rotation ticks, each row followed by its count of ticks
The counts run from 0 to 144.
[-42 -44   9   1   7  17  35  -3 -10   6  21  -4 -63  25  48  -8  23  -9
 -24 -62  16 -15  19   1  -9   1 -26 -28  -1  60  -1  29  -5 -40   0  39
  21 -48   1 -11 -45   9 -14  14 -15 -15  10]
49
[ 25 -38  28  -6 -20  17 -45 -17  -2  13  28   4  40  -3 -34  10 -36 -10
  15  -8  38 -40  17   9   2 -50 -14  -3 -28 -35  26 -35 -10  39  -5 -39
  88  17 -28   9  20  26  21  13 -16  -5   8]
93
[-13  52  -1  -8  31 -25  12  29  27  11 -23 -34 -19 -37 -26 -19  23 -14
  54  21 -47  74  12  -3  26  26 -20  21  21  18  -5  28   8 -15  31   7
 -26  19  50  15  38   7  -6 -33  31  -5 -22]
124
[ 39  45  30  13 -38  14  13 -63  10  -9  30  18   9 -13 -23  14  -3   0
 -28  43 -22 -26  40 -37   3  24 -18  -6  17 -19  10  -3 -57 -21 -29 -22
  22  -3 -72   5   5 -30 -12  38 -16   5  30]
85
[-43 -61  13   0   5  14  11  -8 -34  -2  -1  13 -60  16  27 -16  13   0
 -19 -70  39 -25  28  17 -10 -14 -12 -21   0  58  -6  15  -8 -32 -14  39
  23 -54  16 -37 -26  26  -6   2  -9  18  13]
47
[-44 -52  14   7   8  19  21 -10 -18   0   5   8 -65  21  38 -14  19  -7
 -23 -69  27 -23  24   3 -10  -2 -19 -24   0  64  -4  21  -6 -38  -7  38
  21 -47   7 -22 -39  15 -14   6 -14   5  17]
48
[ -6  42 -15   7  12 -28  41  11  50  24   9 -29 -29  -3  -7   4  54 -13
  23  11 -48  77 -14  14  19  44 -12   4   9  54 -15  37  14 -30  22  29
 -37 -10  34  -3  31 -18 -14   6  -2 -13   1]
121
[-45  -8   9 -21  31   9  29  48   4 -22  -8 -41 -33  19  53 -12   9 -16
   0 -41   1  22  28  -3 -12  -8 -38  -2 -12  36 -10  46  17 -10  46  26
   8 -24  -9  53 -52 -20  10 -18  14 -38 -30]
53
[-40 -54  16   5 -15  13  -5  13 -36  11 -42   9  -7   7   0 -13 -23  68
  -5 -34  40   2  27  43 -18 -20 -38 -33  -6 -23  23  49   8  25  34   3
  14 -53   6 -26   1  12  -6 -41  24  19   3]
42
[-21  11  45  11 -23  22  22  11 -15  16   0 -35  12  -3 -14 -39  11 -11
   0  28  -1  -1  32 -39 -12 -18 -50 -40  -8 -17  75  26 -11  32  14  17
  -6  33 -23  26 -67  20  -5 -10 -18 -11 -33]
143
[ 21   5 -20   6  -2   3  -6 -17  -9  48 -18   8  35 -10 -23 -21   8  -1
  29  22 -11  39 -18  32  -1 -30  36 -18  -3 -40  41 -43   6  30 -18 -44
 -15  48  18 -40  35  68  -6 -28  18  43 -17]
23
[ 26  30  -7   6   5  -2  11 -33  20   8  43 -14   0   0 -17  10  70 -64
   6  23 -44  27 -28 -24  11   9  22  -5   1  14  23 -41  18 -33 -10   9
 -75  30  -2 -19  -6 -17   9  22 -36  38  15]
14
[-26  -2  61  27  12  15  39 -21 -20  46 -20 -42 -41 -35 -39  -7  27 -22
  34 -11  -7  26  36  -7 -14 -20 -32 -28  -1 -13  27  -4 -44  -9  -7  -8
  40 -19 -22 -34  20  42  11 -36  30  -5   0]
35
[ 18  15  -8  -7   0   2  -6  -2  -7  42 -17  -8  40 -19 -21 -17  11  -5
  38  32 -19  42 -17  24   6 -35  34 -16   1 -43  40 -39  10  36  -8 -46
 -26  50   9 -19  35  51  -1 -36  31  46 -22]
22
[-11  14  42  17 -19  -6  58 -29 -17  41 -38 -34 -43 -31 -25  -2  54   9
  20  15   4  33  37  24  -4 -14  15 -11 -17   9  19  13 -49  -9 -24  19
   8 -41 -42 -30  40  -1   4 -32  26  23  -4]
32
[ 10 -29  33 -17  28  23 -22 -12   3  -4  44 -35 -35 -11 -20  59  32 -66
  21 -40   2   3   3   9   9 -25 -16  16 -16  23 -10 -39  25 -45  23  -8
  26 -44 -20  -4  32 -17  41   5   0   6  31]
104
[  4 -43 -49 -21  19 -25 -37  14  19   7  -2  18   4  13   4   9   6   3
  25 -32  17  38 -38  67  12  -6  36  17 -15  31 -22 -13  55  -1  19   3
 -15 -15  66 -29  58  14   7  -1   1  29  13]
114
[ 32  23 -20  15 -11 -37 -11 -57 -13 -49 -27  51  21 -23 -40 -36 -26   6
 -11  31   2 -32  13 -16   0  12  49  34   1 -36  -9 -22 -64  24 -39  -6
  -1  34 -18 -23  16 -13   0  12 -27  17  17]
80
[ 24  44   0 -28  -1  12   3  11   0  35  -9 -25  38 -18 -13   5  27 -12
  39  52 -34  63  -2  10   9 -30  19 -10   6 -35  40 -26  23  20   7 -45
 -41  38  -8   4  33  17   1 -40  41  45 -32]
20
[-12  29  17  -7 -36 -15  16  -9 -29   0 -26  19 -28 -33 -14 -47  32  27
   9  35   2   1  59  -6  25  11  14  -2  15  47  29  32 -38  -4 -39  48
 -32   9  25  -7  -1  14 -38 -17 -17  67  -5]
136
[ 20  -9  -8 -23 -11   7 -50  33  37  -3  64   0  45  25   1   7 -13 -23
   9   1  -3   4 -20  -7  26  -7 -32  -3  -8  14  36   1  64  21  39  -4
  -5  53  36  41 -21   7   0  31 -49  -4  -9]
4
[ 28  52   4  -2  -2  13  18 -19  23  23  39 -29   8   3  -9  22  64 -49
   8  44 -53  48 -19 -20  11  12   1 -16   9  -2  35 -27  26 -23   4 -16
 -75  24 -19  -1   0 -16   5  10  -9  28   5]
16
[-22 -34 -61   9  44  -9 -14  10  -2 -56  -7  37   2  41  31 -37 -30 -16
 -31 -52 -17 -10 -37  -3 -20  13   3   5  11  -8 -18   9  23  -1  33   1
 -34  21  46 -14 -64  18   4  12 -14 -19  -3]
60
[-40 -18  16  -7  12  16  38  27   3  -6  17 -22 -55  34  56   2  23 -17
 -15 -48   0   7  27  -6 -10   2 -41 -20  -5  54  -6  43   5 -34  29  37
  19 -39 -10  27 -53 -15  -7   6  -1 -29  -8]
51
[-43 -61  18  -2 -17  -1 -13   9 -41  -1 -47  15 -18   4  -1 -15 -20  60
  -4 -44  45 -11  31  46 -18 -28 -22 -17  -9  -6  18  40   5  19  29  11
  15 -56  14 -29   2  13  -7 -36  27  32   7]
43
[-10  26  -1   4 -49 -19   9  -7 -16   4 -30  38  -7 -14 -15 -42  13  58
  -2  41   5  12  38  11  20  30  -1 -16  22  28  25  51 -19  10 -16  40
 -46   4  37 -18   1  10 -47 -10 -18  57   6]
134
[  8 -24 -19 -26  12  13 -35  37  34  20  28 -17  32  27  18  42  -8   4
  24 -28  -3  52 -32  49  12 -15 -27  -9 -14 -10   1   3  79  -1  64 -34
   5 -22  25  11  36  -9  16  -5  25  -3   6]
110
[-42 -27 -16 -22  57  -1  -9  54  -9 -50 -26 -24 -16   4  35 -28 -23 -26
  15 -52   2   9   3  -6 -11 -22 -11  20  -8   5 -19  11  23  10  49   6
   7   9  29  38 -49   9  18 -34  21 -30 -33]
56
[ 18  -5 -11  47 -44  -9  38 -48   6  69  -7  18  16  15 -15 -15  35  36
  -7  20   0  31 -26  42 -11   2  33 -41 -14 -16  44   0 -23  21 -27  -3
 -24   0 -14 -65  26  23 -20  11 -12  30   6]
27
[ 20  11 -20 -10   0 -21 -18 -26   6 -16  30   3  -2  -6 -26  -4  57 -66
   1  19 -15   8 -29   1  19   1  48  22 -13  24  17 -48  18 -20 -19  27
 -75  29  15 -24   4 -15  14  20 -49  52  13]
12
[ 32  23 -13  18 -12 -25  -9 -72 -16 -45 -15  51  17 -24 -42 -23 -19   1
 -17  28  -5 -38  13 -17  -4  13  41  24  10 -30  -8 -24 -71   6 -39  -8
   8  26 -29 -24  12  -5   2  23 -30  19  25]
81
[  4  21  25  26 -47 -19  59 -38  -9  49 -29  -9 -20 -12 -20  -3  61  32
   5  24   5  36  22  38  -9  -4  25 -26 -22   3  26  19 -42   2 -27  26
 -12 -32 -37 -42  39 -10 -11 -10   8  29   5]
30
[ 10  47 -52 -35  28 -14  22   1   1 -62 -15  32 -20  -2  59 -23   5 -20
 -15   6 -33   7  20 -19  12  16  44  37  23  41 -42  -4 -24 -35 -25   1
 -32  17  -3  33 -17 -18 -18  -5  18  16 -14]
67
